In the data rows, the value 128 means zero.
Here are some rows, each followed by its group. Rows of different groups can look alike.
[ 99 139 138 114 146 149 125 108 134 147 166 137 113 127 100] 1
[150 155 135 161 174 128 120 131 148 175 143 155 149  74  90] 2
[125 115 129 122 107 130 110 110 130 115 155 141 129 171 136] 1
[139 114 134 132 131 132 126 134 123 111 105 128 122 136 150] 3
[106 135 122 123 112 146 125 147 120 111 128 118  99 110 126] 3
[121 139  93 123 134 114 111 130 157 125 146  89 133 139 118] 1
[118 142  70 152 146 112  43 152 152 111 114 123 158 117 129] 1
[111 180 109 122 169 143 132 160 142 133 145 116 118 112 145] 4
[123 121 152 119 141 152 128  97 122 138 152 131 125 137 125] 5
[133 133 165 123 140 130 147 124 122 156 128 152 117 113 110] 2
[129 126 147 141  82 126 160 164 101 117 100 113 103 106 125] 3
[127 114 117 115 133 139 123 120 116 119 122 137 127 160 152] 5
[102 115 140 109 113 154 114 111 116 115 152 146 107 138 129] 1
[164 113 151 135  74  72 175 131  99 156  81 134 154 152 103] 6
[149 112 131 126  93  71 153 138 116 149  98 123 154 162 116] 6
[125 132 142 110 119 119 143 116 124 148 147 138 115 141 120] 6
[ 99 131 127 117 105 148 136 153 114 108 124 111  96 105 130] 3
[141 107 146 130  99  98 147 120 113 141 126 122 130 153 118] 6
[116 115 103 130 114 140  68 121 133 105 139 162 138 153 126] 1
[106 147 129 128 149 143 122 146 139 128 142 120 113  88 125] 4
[135 117 114 121 139 138 108 105 107 117 127 143 149 167 151] 5
[147 143 129 151 158 120 126 145 144 155 114 145 137  88 113] 2
[141 126 141 129 136 135 137 101 122 137 130 134 141 143 140] 5
[ 88 130 109 105 143 148 112 120 147 134 157 132 109 118 113] 1
[103 125  92 111 126 144  93 144 146 112 129 137 112 110 126] 1
[144 122 143 135 112  85 155 120 120 140 122 117 145 136 115] 6
[101 154 154 112 168 159 145 100 124 141 175 121 113 118 117] 4
[146 139 162 143 152 107 151 119 131 176 132 141 141 119  99] 2
[120 140 161 126 143 147 136 129 119 162 141 149 107 104 102] 2
[154 136 119 158  49 104 182 186 115 107  80  51 116  90 123] 3
[138 137 147 130 146 129 143 132 131 157 127 137 120 109 112] 2
[124 113 154 112  96 105 158 119 111 136 130 136 124 146 120] 6
[145  99 128 141 123 139  94 108 116 101 122 151 145 165 154] 5
[132 145 146 138 141 119 150 113 126 146 147 115 132 120 122] 4
[109 141  75 118 145 128 111 160 153 115 117  97 134 107 143] 4
[125 126 161 114 121 131 153 105 120 151 150 143 110 131 107] 6
[119 133 141 129  89 139 162 164 108 106 106  89  93  99 132] 3
[117 116 164 107 136 158 131  86 115 140 159 154 105 152 125] 5
[ 94 132 109 114 137 138  94 120 145 118 154 127 113 128 102] 1
[119 153  84 124 155 133 120 138 145 114 124 108 151 131 159] 4
[115 121 122 124 112 144 114 143 119 102 118 125 117 116 138] 3
[136 121 164 128 132 137 139  91 116 147 151 144 122 146 114] 5
[109 144 125 117 142 136 137 111 135 131 157 105 121 131 117] 4
[135 157 149 147 176 142 126 118 142 181 144 162 138  78  86] 2
[118 138 140 123 145 131 144 112 134 154 156 132 123 116 102] 2
[120  98 158 129 124 160 109 118 110 110 127 160 115 142 137] 5
[126 119 144 102 137 139 138 100 123 139 146 136 112 159 138] 5
[123 132 144 123 127 141 131 152 124 133 119 137 111 111 118] 3
[136 142  84 121 167 125 121 132 147 117 114 116 157 136 170] 4
[140 105 126 124 113 126 116 108 123 114 140 144 130 165 138] 5
[122 133 113 135 123 131 118 157 132 129 121 132 115 106 119] 3
[111 158 118 101 143 132 152 134 135 122 143  83 119 132 143] 4
[131 113 141 115 124 114 129 115 125 145 148 123 124 162 123] 6
[160 146  98 160  61  95 164 191 123  94  78  47 134 110 130] 3
[107 126 148 125 107 141 135 153 114 120 121 129  95 111 121] 3
[117 158 115 119 164 137 122 146 140 123 133 115 125 112 152] 4
[ 97 130 125 122 116 146 125 151 120 103 119 116 108 106 136] 3
[110 121 128 102 121 131 132 114 136 142 156 132 110 150 111] 1
[102 147 124 102 133 133 154 141 132 124 139 103 108 122 136] 4
[100 137 122 120 147 144 128 154 137 122 132 111 107  90 130] 4
[196  99  56 151  95  38 117 173 146 107  25 144 214 171 164] 6
[152 119 135 139 126 146 117  86 122 124 138 147 154 142 145] 5
[116 164 107 127 164 141 125 147 141 123 138 112 130 107 145] 4
[125 137 157 127 143 125 151 127 129 166 135 137 118 105 102] 2
[120 134 119 128 105 129 149 166 130  94 113  82  96 104 141] 3
[171 109  99 141  83  44 139 166 119 138  59 129 179 168 141] 6
[133 131 154 127 137 132 150 102 121 142 146 130 126 132 123] 2
[134 117 133 115 113 109 141 124 130 138 135 137 120 152 123] 6
[169 145 112 170 161 104 111 158 151 153 102 148 158  77 109] 2
[149 123 117 131 147 126 119  99 121 122 133 131 159 160 154] 5
[118 125 159 115 148 147 143 112 124 144 137 144 108 116 126] 2
[209 105  59 177 105  49 110 154 145  90  51 119 215 149 173] 5
[123 122 107 131 108 139 112 150 121  93 111 121 121 113 143] 3
[139 100 154 131 119 130 120  94 111 126 152 148 121 168 125] 5
[132  95 161 123 120 148 125  94 103 128 141 155 118 161 127] 5
[145  88 117 140 114 138  79 118 122  82 124 169 149 161 162] 5
[108 125 102 109 128 130 104 129 149 133 137 132 118 134 114] 1
[130 113 141 126 105  84 152 128 119 148 117 125 143 151 120] 6
[133  96 152 128 114 148 112  90 108 116 140 147 130 164 135] 5
[224 123  71 203 133  57 118 143 168 135  81 137 216 122 132] 2
[136 139 105 144  95 122 135 179 126 105 100  89 111 100 136] 3
[111 114 148 115 106 140 140 122 117 138 145 137  91 136 111] 6
[ 89 133 128 102 128 148 144 133 128 123 138 106  95 113 129] 4
[106 131 115  96 156 154 117 131 136 115 122 132 116 135 154] 4
[104 136  90 136 142 122  72 135 153 119 141 117 137 125 118] 1
[133 127 132 130 139 149 117  97 124 119 139 150 142 138 140] 5
[140  95 163 132 109 143 116 100 108 127 147 158 114 171 133] 5
[198 151 102 195 153  89 127 131 161 165 110 152 196  99 100] 2
[ 98 154 104  96 140 139 150 117 134 123 147  94 120 132 129] 4
[108 137 149 116 152 149 131 137 124 142 123 147 112  99 124] 2
[ 91 163 128  96 164 147 150 124 131 137 166  89 107 136 129] 4
[147 145 134 153 155 123 140 116 130 154 122 146 156 105 121] 2
[105 129 117 110 127 141 119 132 139 115 124 128 115 118 129] 1
[140 115 152 122 124 136 132  95 115 142 145 149 123 163 126] 5
[124 123 159 120 148 149 139 120 123 145 131 153 112 125 122] 2
[167 100 122 159 103 106 135 153 118  89  72 111 146 126 160] 3
[ 78 137 132  92 153 162 132 129 126 120 144 116 101 108 135] 4
[125 124 112 110 125 103 146 130 141 127 128 100 131 162 135] 6
[ 96 135 152  97 154 155 149 109 131 137 159 129 100 125 126] 4
[ 97 138 112 125 146 138  88 119 143 131 157 131 123 121 107] 1
[122 124 126 129 104 139 136 153 119  97 106 105 107 111 143] 3
[110 127 131 122 120 143 135 143 124 110 122 115 107 111 141] 3
[140 142 127 149 160 122 117 139 139 148 108 141 152  89 122] 2
[106 119 142 121 123 160 104  84 112 123 169 149 120 163 120] 5
[111 114 138 110 140 151 131 133 128 113 116 133 111 120 143] 3
[143 124 155 134 124 104 164 121 135 147 123 135 134 120 117] 6
[114 150 101 108 137 124 138 125 141 119 146  82 134 146 135] 4
[130 184  77 155 162 126 100 196 153 117 122 115 143  76 142] 4
[135 143 148 142 159 129 133 131 139 153 126 143 131  93 104] 2
[104 123 119 101 144 150 129 129 131 113 127 116 112 133 158] 4
[115 123 140 115 137 157 111  83 121 122 154 151 124 150 132] 5
[115 127 138 113 125 136 141 126 128 136 137 138 111 133 123] 1
[ 97 123 125 109 128 151 110 132 130 119 139 147 106 124 118] 1
[117 126 164 110 129 142 148  99 118 151 159 137 105 139 111] 6
[ 86 140 132 111 142 156 140 151 121 112 128 103  95  97 139] 3
[131 136 120 144 111 125 134 168 120 112 103 111 118 101 129] 3
[137 171  75 140 164 122 108 186 154 109 111 116 151 104 164] 4
[159  92 117 153 112 120  70 106 126  90 124 156 164 179 162] 5
[119 141 160 124 144 142 152  93 117 164 164 136 126 120 105] 2
[145 124 137 133 140 142 120 102 121 124 114 140 145 137 143] 5
[159 132 118 159  57  97 174 180 111  99  73  60 128 102 135] 3
[ 92 138 101 119 143 142  79 129 152 128 141 142 122 125 110] 1
[123 122 132 105 138 135 135 114 129 130 135 124 121 151 143] 4
[132 110 141 123 125 143 114  99 123 118 145 160 123 158 137] 5
[110 143 136 118 131 150 122  95 124 132 162 138 124 142 117] 1
[138 156 135 167 154 126 119 123 142 150 132 144 152  93 103] 2
[150  78 137 152 114 141  90 122 115  97 108 154 134 141 162] 5
[109 132  93 107 133 127 119 131 156 124 141 108 123 130 121] 1
[181  95  96 143  80  34 145 168 117 140  40 132 190 159 145] 6
[142 144 140 144 163 123 130 143 138 152 124 134 131  88 108] 2
[140 143 128 143 103 121 155 166 117  96  80  93 118 115 152] 3
[166 102 118 141  83  47 147 148 115 134  69 126 174 159 132] 6
[148 138 110 145 146 109 108 138 152 145 117 147 157 103 114] 1
[141 113 137 130  98 115 146 125 121 129 124 129 122 137 126] 6
Which group is second nearest to each row below, going by the distance to the group's nearest row?
[155  87 119 153 114 134  85 104 117  95 127 157 160 177 157] -> 1
[123 156  89 122 129 112 135 190 147 102 108  82 126 102 153] -> 3
Which group is second nearest to each row below, going by the average distance to the group's rows?
[193  77  99 170 102  98  85 108 118  82 104 142 197 180 178] -> 6
Which group is nearest to each row below, going by the average distance to the group's rows?
[125  94 155 121 116 151 116 101 104 116 141 150 120 160 130] -> 5
[116 151 135 117 169 154 135  99 127 130 157 118 128 135 139] -> 4
Which group is nearest to each row below, going by the distance to the centre of the group?
[138 106 126 130 125 141 101 101 120 112 134 155 147 171 151] -> 5
[141 121 148 126 130 117 149 128 124 142 121 138 122 117 125] -> 2
Which group is second nearest to each row below, going by the distance to the centre of the group?
[103 125 148 118 108 144 150 139 111 116 130 112  87 109 123] -> 4
[107 140 126 102 165 150 136 118 136 121 136 116 115 129 147] -> 1
[143 104 149 126  94  91 146 121 106 147 114 120 133 153 113] -> 5
Which group is nearest to each row below, going by the distance to the group's nearest row?
[118 139 110 116 110 124 142 161 135  96 111  83 116 108 147] -> 3
[110 106 167 114 121 151 142 117 115 137 136 146  93 135 115] -> 6
[130 116 159 114 120 131 136  96 115 144 153 138 113 156 121] -> 5
[140 135  65 164 134  91  42 157 147 110 100 119 179 115 127] -> 1
[101 123 147 103 140 150 139 114 122 129 143 131 102 123 119] -> 4
[137 134 129 141 144 135 116  98 129 128 137 150 153 122 131] -> 5
[138 108 147 119  86  98 162 120 106 140 116 134 134 145 116] -> 6
Group 6 spreads out most along one direction. Which other group's direction of most spread is closest to that one?
5
A new table starts here, with new groups. Each row is followed by its group. Groups can overlap.
[110  86 149 164 160 128  91 153 115 134 129 150 145 135 138] lm
[111 116 134 139 132 176 126 123 147 125 128 134 150 150  71] rf
[135  76 128 146 180 140 104 153 141 152 130 134 161 127 102] lm
[115 103  93 175 133 118 106 122 108 135 110 166 149 160 111] rf
[113 134 119 121 110 148 105 120 147 120 133 101 115 141 108] ns
[141 143 125 116 155  92 123 136  97 122 126 141 134  91 136] lm
[155 152 144 126 147  90 138 138  78 125 121 132 114 118 164] lm
[148 130 131 105 132 149 123 142 150 146 155  87 128  82 148] lm
[129 160 154 124 132 105 148 125 111 121 134 121 124 141 128] rf
[109 142 136 111  96 148 124 127 153 122 157  96 105 131 159] rf
[110 143 145 135  78 169 126 120 160  97 144  94 107 189 149] rf
[114  87 123 150 165 121 112 134 123 143 108 152 135 132 133] lm
[146 148 141 102 134 109 143 108 116 133 109 125 108  95 131] ns
[ 95 108 141 161 122 147 125 132 125 114 115 147 139 151 124] rf
[147 141 141 118 158 101 112 138  87 137 131 138 125 101 161] lm
[124 143 112  79 110 151 147 122 175 133 166  81 132 102  98] ns
[113 141 111 102  90 152 150 103 156 126 151 106 111 140 128] rf
[112  85 135 165 157 135 108 144 122 134 122 140 143 132 136] lm
[146 127 132 125 145  84 127 132  88 128 107 130 132 126 159] lm
[130  87 130 161 156 126 101 141 115 124 117 148 152 143 112] lm
[128 141 130 135 125  86 125 108 112 108  99 145 102 146 130] ns
Which group is second nearest to each row below, going by the distance to the centre of the group?
[135 134 125 112 123 152 118 126 161 127 148  98 127 116 103] -> rf
[156 137 140 106 149 109 117 133 115 135 118 124 134  98 128] -> ns
Which group is nearest to each row below, going by the distance to the centre of the group?
[120 139 113  92 102 143 144 109 167 126 146 102 124 108 118] -> ns
